Each row is where one point has got to under a steady rotation. How many steps took it there?
The counts run from 0 to 149.
[199  92 127 144 102 153 156 160  58 109 181 160  98 118 160 122 144 124
 119 114 124 133 141 122 141  90  75 122 174 115 121 130 124 126 121 113
 149 118 147 144 108 135 109 154 110 133 105]
99
[155  94 132 149  90 110 129 152  60 108 163 113 111  96  99  98 120  93
 137 103 144 134 143  80 121  97 119 136 139 108  76  84 144 159 113  98
 131 134 141 149 122 129 108 146 102  81 119]
33
[185 121 140 164 110 154 156 148  75 117 184 130  92  94 120 162 118 141
 125 109 118 133 136 149 167  84  88 122 146  91 115 142 155 184 102 120
 152 134 169 144 127 110 115 127 123 139 115]
91
[133 100 131 145  79  95 185 137 101 118 153 149  89  85 108 124 111 121
 130 125 140 121 157 102 143  77 121 139 164 121  84 120 160 170 126 108
 136 136 169 140 102 108 122 132  89 103 131]
35
[168  76 104 140  92 160 157 132  58 107 192 113  86  99 148 134 158 114
 126  97 128 144 156 125 129 112 116 126 136 147 123 127 143 159 128 107
 136 125 169 143 106 118 136 133 103 128 113]
87
[161 106  94 150 137 145 168 125  70  92 170 109 108 107 101 115 150 112
 126 136 119 130 174  80 136  88  75 139 147 140 111 130 146 138 175 121
 137 124 154 164 116 144 138 120 108 117  83]
52
[190 119 137 182 129 136 147 135  94 117 166 123 112  91 139 145 138 118
 141 112 143 108 171 134 146 115  97 141 106 107  85 111 165 172 118 125
 132 138 165 159 125  88 106  83 126 128 121]
1
[183 116 149 158 114 103 132 176  63 127 163 108  81  85 110 129 161 102
 132 117 124 136 129 101 155  83 101 122 118 127  80 119 166 155 110 110
 145 134 122 164 119 120 136 125 107 104 111]
104
[138 121 142 142  75 133 181 127  62 128 179  95  97  86 115 140 122 129
 148 144 128 129 175 140 145 130 103 123 122 132 124 115 137 182 119 124
 125 143 178 153 118 109 136 159 103  77  99]
78
[180 120 126 136 110 129 162 150  83 148 177 142 150  94 134 124 124 114
 137 120 148 105 186 137 148 134 110 115 121 104  70 111 126 130 129  87
 113 114 175 166 116 122 100 105  94 120  95]
73
[179 112 139 144 111 155 160 122  60 128 185  99  91  92  85 150  91 148
 140 120 142 146 162 118 156 101  98  88 134 139 111 136 142 154 110  91
 101 121 133 136 143 113 116 134 116  98 135]
67
[163 110 129 152 119 140 172 122  58  98 157 151 128  89 103 121 114 134
 141 142 142 113 169 109 141 107  56 118 129 122 141 146 140 134 157 123
 144 118 176 153 145  91  89 139 118  74 106]
54
[165  95 139 164  96 116 140 175  80 133 150 127  91  92 120 143 133 146
 136 121 145 110 164 104 127  76  96 131 143 148  97 123 156 110 146 112
 144 121 146 125  77  84 109 122  94  88 112]
106
[164 101  96 165 111 133 142 164 117 109 185 125 131 104  96 152 109 125
 146 123 138  87 163  92 129  61 110 136 166 123 101 129 139 162 145  67
 103 128 142 139  93 142 119 129 120 115 106]
119
[166  84 112 132 107 127 163 147  56 118 172 120 109 102 122 123 111 153
 112 107 144 123 173 116 146  90  78 108 157 147 110 153 130  93 149  90
  99  99 159 139 100 114 116 119 113 134  95]
63
[161 104 131 139 136 126 132 145  57 120 172 131 124  57  90 107 133 117
 131 102 127 117 153 107 141  92 113 103 104 146 121 128 139 150 166  91
 116 125 175 120 114 130  99 114  83 111  83]
50
[160  88 146 144  97 139 151 182  46 117 157 127 121 106 148 151  97 109
 157 131 128 128 121  85 145  95  87 122 125  84 104 156 113 145 127  84
 145 137 153 148 130 120 113 149  97  95 102]
101
[177  98 135 154 105 134 152 162  39 104 165 107  94 113 144 113 144 105
 129 124 121 139 148 110 143 115  78 137 130  96 106 111 142 159 130 137
 163 130 159 154 123 118 126 130 108 134 106]
9
[177  74 132 148  88 150 166 158  60 112 170 171 105  90 151 143 123 118
 137 103 139 126 142 117 146  99  86  92 153 132 130 135 144 128 107 109
 143  96 142 138 119  86 101 148 123 102 130]
19
[150 103 126 139  89 135 159 145  57 108 180  84 113 109 109 133 113 108
 147 152 140 131 178 109 144 136 100 139 120 120 104 107 109 169 132  97
 126 135 171 159 134 130 126 142  96  84  82]
77
[185 101 115 144 111 145 153 165  89 125 167 150 148  62 128 163 122 100
 156 110 148 107 151 113 141 111  93 110 133 124  89 128 146 120 107  89
 130 117 143 142 115 110 102 138 118  88 110]
109
[173  83 120 156 110 151 121 146  84 123 190 121 137  82 142 151 145  92
 127 103 144 108 162 140 127 136 126 107 109 118 106 114 124 168 139  75
 112 130 172 158 138 124 105 107  86  85  88]
85
[163 112 148 157 111 165 113 160  70 130 186 126  98 107 108 155 131 135
 137 106 128 125 145 124 121  78 106 124 129 121 104 125 143 152 167 109
 138 152 161 129 101 107 102 108  78 105  85]
94
[197  99 140 153 104 142 148 162  49 125 182 175 108  90 149 117 151 131
 125 115 128 119 143 126 118 104  95 111 145 121 142 116 137 132 132 118
 145 100 148 133 101 104  84 139  99 100  92]
98
[162  89 106 142  93 149 147 147  59  98 195  72 107 135 123 128 109 105
 138 131 139 129 164 115 139 118 100 125 140 119 104 119 118 157 130  73
  92 124 154 157 113 148 143 140 112 119  95]
76
[175 115 134 119 117 155 144 136  60 119 182 122 109  80  91 123 101 145
 132 118 132 150 159 129 140 102  83  83 145 150 117 138 138 130 128  93
 113 119 147 152 140 131 105 154 122  81  91]
146
[170 112 103 121 112 157 169 147  60 121 162 101 127  86 114 157  90 118
 145 130 143 126 172 101 164 130  73 133 122 114  87 158 134 114 128  89
 139 118 154 150 143 126 123 139 117 109  91]
65
[189 116 140 147 116 138 157 120  63 104 172 156 118  97  93 120 105 144
 107 120 121 120 163 133 154  84  58  99 159 118 127 141 150 147 136 106
 136 122 152 150 150 103  98 133 126  97 113]
55
[168 111 113 150 145 129 164 133 103 124 179 145 123  91 101 132 121 112
 127 109 113 106 146  98 166  79 118 122 134 100  74 149 162 187 143  83
 133 145 164 157 142 139 111  90 105 135 110]
48
[181 106 137 158 142 112 146 134  45 133 158 135 112  88 107  96 146  97
 130 104 130 129 152  90 161  83 101 100  97 122  83 109 148 145 160 103
 112 124 166 157 131 101 118  83  94 116 121]
140
[177  94 119 151  99 125 142 134  60  88 176 123 110  90 114  98 116 102
 148 106 133 131 142  87 128  85 105  94 155 126  89  99 149 178  87  79
 108 132 132 152 133 134 124 162 120 100 141]
32
[156 121 143 167  91 123 174 127  74 115 168 104  94  99 121 127 129 138
 139 128 140 123 170 148 150 106  96 104 133 135 128 116 169 181 109 113
 110 134 165 159 122  85 123 138 123 104 124]
79
[159 103 131 143 128 111 140 143  51 135 145 145 113  88 111  98 138 124
 119 116 140 119 160  96 151  93 101 116 117 134  94 119 142 122 178 107
 121 117 180 143 104 101 101  94  74 113  95]
141
[170 127 139 167 104 125 126 158  71 105 160  98  99 102 125 127 108 137
 119 108 163 115 167 146 119 124  83 149 122  94  73 106 152 138 128 107
 130 153 169 160 122  82  93 116 111 111 100]
81
[215  89 133 146 102 137 132 161  58 103 174 143  97 114 139 132 105 126
 112 102 140 131 130 110 140  97  90 109 171 115 103 136 137 136  92  97
 139  85 122 155 127 111 112 137 124 130 126]
20
[162  87 127 139 106 159 133 140  68 124 196 126 104  73 137 130 157 112
 124  93 138 143 172 145 128 132 128 118 131 146 138 125 133 156 128  96
 132 130 185 136 113 118 110 134  83 100  87]
86
[178  72 121 163  96 156 134 159  89 120 177 119  75 127 124 141 147 105
 121 123 130 127 151 100 123  78 104 128 146 160 103 136 144 124 155  93
 145 121 132 155 111 122 118 100  98  96  98]
16
[180  95 107 149 112 136 145 144 120 106 189 120 139  91  83 159 130  96
 143 129 131  91 170  99 134  89 108 129 132 125 109 112 138 165 124  76
 127 128 148 155 126 163 120 123 106  80  88]
120
[165  84 116 175 116 164 142 146  97 111 188 114 117 115 142 159 124 105
 140 111 135  97 163 129 134 113 129 113 124 115  88 135 136 182 134  64
 101 149 163 174 142 118 112  90 108 100 101]
84
